[[ 15  13 -38  31]
 [ 41  22  -5  -5]
 [-42  30 -47 -53]]
->
[31 -5 30]

[[ 30  -2  19]
 [-43   9  -8]
 [ 10 -20  22]
 [ 24  12   6]
 [ 54  -6  35]]
->
[19  9 10]

[[-59  44]
 [ 40 -55]
 [ 36 -23]
 [-30   3]]
->
[44 40]

[[ 70 -66  53]
 [  2  -5   4]
 [ -3  67 -16]]
->
[53 -5 -3]

[[ 22  56 -48]
 [-14 -45  -7]
 [ 33  55   8]
 [  9  42 -10]]
->
[-48 -45  33]

[[-38 -31]
 [-23  15]
 [ 56  11]]
->
[-31 -23]

[[-14   9   6 -32   7]
 [ 33  12  64   0 -56]]
->
[7 0]

[[ 47 -36 -28   8 -38]
 [-64  40   4 -30  41]]
->
[-38 -30]
---
[[-14  -6 -19  28 -10 -22   4   4  -2   2  19 -18  -8 -14 -20]
 [ 29  16   5 -51 -13  14 -34 -31  -6  14  -4  19  23  -1  14]
 [-23  -3  22  35  26  19  29  30   3 -12 -15   7 -24  21  17]]
->
[[ 29  16   5 -51 -13  14 -34 -31  -6  14  -4  19  23  -1  14]
 [-23  -3  22  35  26  19  29  30   3 -12 -15   7 -24  21  17]
 [-14  -6 -19  28 -10 -22   4   4  -2   2  19 -18  -8 -14 -20]]

[[ 14  29  25  24  -6 -27]
 [ 20  31  46  25 -39  20]
 [  2   0  15   0 -32  48]
 [ 36 -22  17 -29  14  -9]
 [ 51 -49  21 -58  13  15]
 [-29  61  10  65 -30 -10]
 [ 38  15  53   6 -34  23]
 [-43  58  -7  64 -21 -16]
 [  4 -26 -26 -25  45 -42]
 [ -3  14  19  14 -38  43]
 [-15  42   1  44   3 -44]]
->
[[-29  61  10  65 -30 -10]
 [-43  58  -7  64 -21 -16]
 [-15  42   1  44   3 -44]
 [ 20  31  46  25 -39  20]
 [ 14  29  25  24  -6 -27]
 [ 38  15  53   6 -34  23]
 [ -3  14  19  14 -38  43]
 [  2   0  15   0 -32  48]
 [ 36 -22  17 -29  14  -9]
 [  4 -26 -26 -25  45 -42]
 [ 51 -49  21 -58  13  15]]

[[-31  -7  22  12   1  38 -15 -33 -61]
 [ -8  14  21   3  14  40 -69  26   8]
 [ 11 -26  -9 -36 -39 -17  28  11   8]
 [ 59  35  11  30 -26   5  30 -11   8]
 [ -2 -25 -17 -24 -32 -29  26  -5  12]
 [ 10 -55 -11  -5 -11 -29   1 -20  12]
 [-49 -53   1   0  61 -30 -49 -50  30]
 [-64  59  11 -41 -45  19 -22  16 -24]
 [  5 -24   2 -38 -45 -30  40 -14  12]]
->
[[-64  59  11 -41 -45  19 -22  16 -24]
 [ 59  35  11  30 -26   5  30 -11   8]
 [ -8  14  21   3  14  40 -69  26   8]
 [-31  -7  22  12   1  38 -15 -33 -61]
 [  5 -24   2 -38 -45 -30  40 -14  12]
 [ -2 -25 -17 -24 -32 -29  26  -5  12]
 [ 11 -26  -9 -36 -39 -17  28  11   8]
 [-49 -53   1   0  61 -30 -49 -50  30]
 [ 10 -55 -11  -5 -11 -29   1 -20  12]]

[[  2  43  64 -11 -28]
 [ 48 -27  -4  -4 -21]
 [ -8  50  21 -40  32]]
->
[[ -8  50  21 -40  32]
 [  2  43  64 -11 -28]
 [ 48 -27  -4  -4 -21]]

[[-45  29  -6   3 -43  33 -30]
 [-40  41 -38  29 -43  35 -43]
 [ 25  16  -8  11 -24 -29 -52]
 [ 46 -21  -6  -2  11 -43 -31]
 [-31  19 -39  33  -7  22 -16]
 [-17 -16 -53  46  24  11 -36]]
->
[[-40  41 -38  29 -43  35 -43]
 [-45  29  -6   3 -43  33 -30]
 [-31  19 -39  33  -7  22 -16]
 [ 25  16  -8  11 -24 -29 -52]
 [-17 -16 -53  46  24  11 -36]
 [ 46 -21  -6  -2  11 -43 -31]]

[[ 32   0 -22  35 -54   8  38 -15   1]
 [ 10  40  16  25 -69  -5  29 -33 -30]
 [ -2 -11 -61 -15 -10 -17 -15 -14   4]
 [ -9  14 -45 -11 -61 -33  -2 -46 -31]]
->
[[ 10  40  16  25 -69  -5  29 -33 -30]
 [ -9  14 -45 -11 -61 -33  -2 -46 -31]
 [ 32   0 -22  35 -54   8  38 -15   1]
 [ -2 -11 -61 -15 -10 -17 -15 -14   4]]
---
[[-70   0]
 [ 15   2]
 [-35   1]
 [  2  -1]]
->
[[  0 -70]
 [  2  15]
 [  1 -35]
 [ -1   2]]

[[ 34 -19 -36  40 -35 -10  -5 -39]
 [ -4 -25 -17   3 -46 -24 -25 -16]
 [  6  61  20 -19  11  22  59  25]
 [-19  15   7 -30 -45 -16   6  14]
 [  7  65  23 -17  23  27  64  28]
 [ 41 -33 -32  58  16   5 -16 -40]]
->
[[-39  34 -19 -36  40 -35 -10  -5]
 [-16  -4 -25 -17   3 -46 -24 -25]
 [ 25   6  61  20 -19  11  22  59]
 [ 14 -19  15   7 -30 -45 -16   6]
 [ 28   7  65  23 -17  23  27  64]
 [-40  41 -33 -32  58  16   5 -16]]

[[ 56 -35  68]
 [ 43 -11  -9]]
->
[[ 68  56 -35]
 [ -9  43 -11]]

[[ 24  -7 -19  23  42  33 -20  29 -33  32   4]
 [-43  22  -4  15 -13 -14  71 -39  44 -37  15]
 [ 19  47   5  13   0  11   2 -27 -13 -35  52]]
->
[[  4  24  -7 -19  23  42  33 -20  29 -33  32]
 [ 15 -43  22  -4  15 -13 -14  71 -39  44 -37]
 [ 52  19  47   5  13   0  11   2 -27 -13 -35]]

[[-13 -25 -52  -4   0  67  20 -21]
 [-31  36 -37 -36 -27  -4  28  19]]
->
[[-21 -13 -25 -52  -4   0  67  20]
 [ 19 -31  36 -37 -36 -27  -4  28]]

[[ 21   3 -12 -39   4  15]
 [ -3  24 -13  41  12   3]
 [-19  22  -9 -45   4   5]
 [ 40  -4 -22  16   2   0]
 [ 34  -1  17  29 -22  12]
 [ 24   7  -3  52  -9  -4]
 [-36 -18  -5  -1  -5  10]]
->
[[ 15  21   3 -12 -39   4]
 [  3  -3  24 -13  41  12]
 [  5 -19  22  -9 -45   4]
 [  0  40  -4 -22  16   2]
 [ 12  34  -1  17  29 -22]
 [ -4  24   7  -3  52  -9]
 [ 10 -36 -18  -5  -1  -5]]
